[126 211  89 102 111  98 218  63]
[135  93 162 160 193 114 170 139]
[147  79 120 152 177  91 139 152]
[ 98 102 134  99  66 200 136 124]
[142  81 137 153 186  99 151 141]
[121 132 133  91  49 186  97 111]
[118  92 184 160 187 127 181 134]
[ 84 115 192 160 164 156 192 123]
[162 224 103  82  42 148  64  58]
[145  79 112 143 170  82 127 158]
[129 152 124  91  49 182  82  89]
[136 161  76  98 107  99  12 203]
[102 111 196 167 178 143 192 129]
[149  79  95 144 158  86 121 158]
[143 177 118  83  40 167  77  78]
[105 103 134  98  63 208 126 127]
[127 147  73 101 114  96  19 203]
[140  88  87 142 158  85 112 156]
[149  85 101 147 166  92 119 148]
[ 85 117 194 162 171 137 187 129]
[109 163  96 104  92 139 200  65]
[167 241  90  76  50 122  44  65]
[164 236  76  80  67 107  27 108]
[151  77 157 173 185 108 160 148]
[131  87 177 166 191 129 172 132]
[ 98 131 121 103  75 167 177  97]
[131  89 181 166 182 121 177 136]
[153  87 120 153 171  93 129 155]
[ 97 106 194 161 174 151 187 123]
[169 238  85  80  61 114  32  79]
[140  93  62 135 132  82  82 169]
[145 177  77  87  95 110   9 186]
[163 222  87  81  76 107  19 129]
[168 231 102  85  39 138  51  56]

[ 94 111 130 107  68 189 160 114] 0
[109 156 108 104  76 147 191  74] 0
[104 103 191 171 178 147 182 128] 1
[144  79 151 157 190 113 152 142] 1
[ 68 131 185 164 142 165 186 131] 1
[145  85  75 142 147  81 102 163] 1
[153  87  60 135 141  84  95 168] 1
[ 58 133 194 162 150 170 194 131] 1
[145  86 137 156 201  98 144 150] 1
[ 82 120 197 160 158 170 193 126] 1
[153 191  77  97  94 106  10 173] 0
[136  81 152 159 186 108 156 141] 1
[113 192  90 100  94 116 209  52] 0
[111  91 181 161 183 129 178 131] 1
[107 117 141  91  54 200 113 129] 0
[109 100 192 167 187 135 188 126] 1
[144  86  76 145 148  93 103 166] 1
